(in the rows, 128 means zero)
Each named move below is a turn or a mirror, shown by a few rows before and after it. Which moves, in which order, take the first row of each later pair to the second? The first pair is answered.
move buke:
[124 126 139 123 139 101 140  95 159] |-> [123 129 137 120 141 108 138  96 162]
[138  89 149 132 126 140 153 115 116] |-> [126 111 152 114 143 165 123 123 140]
[114 142 112 121 122 114 169  91 127] |-> [108 162 112 105 137 138 144  98 151]
move Lema:
[123 121 111 118 126 134 155 152 106] |-> [126 121 113 125 125 126 158 152 106]
[158 180 103 141 124 147 155 123 159] |-> [149 180  98 121 127 165 145 124 155]
[135 157 128 120 158 164 137  56 174] |-> [148 156 129 142 153 143 150  55 179]
move Sakop:
[155  99 126 144 155 176 100 116 147] |-> [169 105  87 144 119 154 163 117 125]
[151 109 139 131 129  88 135 131 113] |-> [144 116 145 129 136  83 120 142 119]
[189 105 124 181 115  86 168 165 117] |-> [162 131 136 160 135  65 126 204 136]
[111 109 140 123 112 133 118 143  86] |-> [108 110 140 126 111 130 114 142  86]

Each pair is 2 to 4 moves apart.
[130 120 134 137 124 136 113 171 134] |-> [135 125 119 133 118 146 125 168 137]	Sakop then Sakop then Sakop then buke
[119 113 132 137 131 105 160 114 111] |-> [121 138 106 116 135 154 156 112 141]	buke then Sakop then Sakop then buke
[ 86 151 104  93 123 133 162  82 113] |-> [106 124 144 146 148 139 134  50 135]	Lema then Sakop then Sakop then Sakop
[117 170 126 116 137 147 123 101 163] |-> [100 153 126  98 116  89 153 124 110]	buke then Sakop then Lema then buke
[ 92 100 117  88 125 132 159  85  72] |-> [ 88 129  98  65 129 157 150 100  97]	buke then Sakop then Sakop
[122 104 129 105 121 120 128 186  89] |-> [143  82 132 126 124 173 131 141  91]	buke then Sakop then Sakop
[115 116 116 124 140 190 106 145 114] |-> [133 156 116 158 140 129 107 172 160]	Lema then Sakop then buke
[ 86 101 153  84 127 140 117 141  71] |-> [138 139 166 175 136  72 115 149 155]	Lema then buke then Lema then buke
[127  84 136 125 137 167  81 147 105] |-> [138 111 120 142 117  82 118 183 111]	Sakop then Sakop then Sakop then Lema
[148 167 108 119 126 137 105 141 162] |-> [137 129 145 123 145 161  77 119 135]	buke then Sakop then Lema then Sakop
[130  99 133 138 133 146 120 137 108] |-> [131 121 108 131 117 131 147 152 116]	Lema then buke then Sakop then Sakop
[129 132  94  81 119 171 115 148 133] |-> [162 149 108 148 128 137 110 143 181]	Sakop then Lema then buke
[114 134 142 147 141 158 103 134 160] |-> [130 126 134 176 115 102 146 134 138]	Lema then buke then Sakop
[154 108 150 178 135 131 139 108 144] |-> [127 155 128 136 137  91 127 166 165]	Sakop then Sakop then buke
[128 164 131 127 118 140 118 128 156] |-> [107 143 132  98 108 129 129 134 112]	buke then Lema then buke then Sakop
[145 205 131 160 131  77 185 150 183] |-> [101 160 183 150 143  33 156 165 120]	Sakop then Lema then buke then Sakop
[128 118 169 156 119  76 151 145 117] |-> [142 119 176 171 139 151 122 110 159]	buke then Lema then Sakop
[146 168  56  97 117 179 166 129 156] |-> [142 195  80 113 137 136 127 159 195]	Lema then buke then Sakop
[109 119 113  93 117 148 142 119  79] |-> [105 130 167 127 153 109  82 136 124]	Lema then Sakop then Sakop
[120 111 123 145 114  64 128 184 110] |-> [109  62 142 133 128 132 112 143  72]	Lema then Sakop then buke
[100 116 153 100 169 182  99  97 151] |-> [114  93 121  94 121 168 173  83  97]	buke then Lema then buke then Sakop
[161 117 111 157 125 139 147 113 118] |-> [157 114 106 146 122 145 148 111 110]	Lema then buke then Lema
[102 143 155 104 155 140  77 184 123] |-> [134 118 157 160 126  67 131 172  97]	buke then Lema then buke then Lema
[128 106 117 105 115 152 145 146  93] |-> [152  96 140 159 120 117 148 132 112]	Sakop then Sakop then Sakop then Lema
[ 98 116 135  73 144 134 119 153  98] |-> [103 114 159 105 150  90 110 158 103]	buke then Lema then Sakop then Lema
[107 172 101 110 111 125 136 136 143] |-> [109 141 132 137 109  79 143 136 108]	buke then Sakop then buke
[111 121 136 105 141 137 102 143 105] |-> [132 109 137 130 139 165 113 112 113]	buke then Lema then buke then Sakop
[112  94 105  81 109 154 133 166  79] |-> [182 106 128 188 126 144 125 125 162]	Lema then buke then Sakop then Lema
[128 185 128 122 144  83 147 123 191] |-> [134 184 124 125 137  84 162 121 186]	Sakop then Sakop then Sakop then Sakop
[143 120 100 118 124 174 144 122 142] |-> [142 118 123 148 118  85 150 147 130]	Lema then Sakop then Sakop then buke
[135 159  90 147 100  67 157 183 130] |-> [119  77 124 145 101 105 160 134  49]	Lema then Sakop then buke
[120 135 136 159 129 105  99 160 133] |-> [113 111 146 156 128 109 104 150 108]	Lema then buke then Sakop
[147 163  85 122 115 153 121 191 140] |-> [164 127 133 171 143 170  87 150 151]	Lema then buke then Sakop then Sakop
[152 143 139 152 133 149 151  63 168] |-> [113 167 120  79 135 173 129  99 158]	Sakop then Lema then Sakop then Sakop
[110  85 149 118 119 148 133  67  79] |-> [ 91 109 181 124 152 111  73 103 115]	Lema then Sakop then Sakop then Sakop
[111 144 112  91 125 130 107 184 125] |-> [141 110 153 163 126  83 113 157 121]	Lema then Sakop then buke
[106  84 181 121 133 163  54 140  97] |-> [109  97 181 127 138 166  45 142 115]	buke then Lema then buke
[101 103 176 118 125 107  83 154  82] |-> [107  86 159 104 112 144 104 131  59]	Lema then Sakop then Sakop then Lema
[108 174 138  75 140 124  86 159 140] |-> [177 134 139 176 108  88 159 102 132]	Sakop then Lema then Sakop
[117  86 147 128 131 110 135 117  79] |-> [120  97 143 118 149 176 109 100 113]	Sakop then buke then Sakop
[112 112 121  95 139 174 102 145 100] |-> [114 113 106  97 119 135 137 158  82]	Sakop then Sakop then Sakop then buke
[134 147 119 167 116 172 131 117 176] |-> [115 132  94 128  94 180 162 122 128]	Sakop then Lema then buke then Lema
[160 146  94 127 131 179 134 113 160] |-> [140 164  93 109 140 163 115 136 166]	Lema then Sakop then Lema then Sakop
[125 104 170 140 154 136  88 138 134] |-> [119 113 168 132 155 124  85 148 138]	Sakop then Sakop then Sakop then Sakop
[118 153 134 122 144 165 110 133 125] |-> [110 134 153 136 139 110 121 146  98]	buke then Sakop then Sakop then buke
[149 142  91 158 125  88 139 139 149] |-> [111 129 122 115 159 142  74 138 144]	Sakop then buke then Sakop then Lema
[152 126 106 161  83  97 148 160 130] |-> [103 123 115  95 104 134 100 184 106]	Lema then buke then Sakop
[140  99 143 176 118 115 100  96 129] |-> [154 132 114 170 111 130 108 101 168]	Sakop then buke then Lema then Sakop
[134 159 124 133 153 144  96 150 158] |-> [123 154 132 135 148  99 100 164 138]	buke then Sakop then buke
[150 103 137 162 116  96 143  99 108] |-> [100 132 147 102 142 105  82 144 124]	Sakop then Sakop then Lema
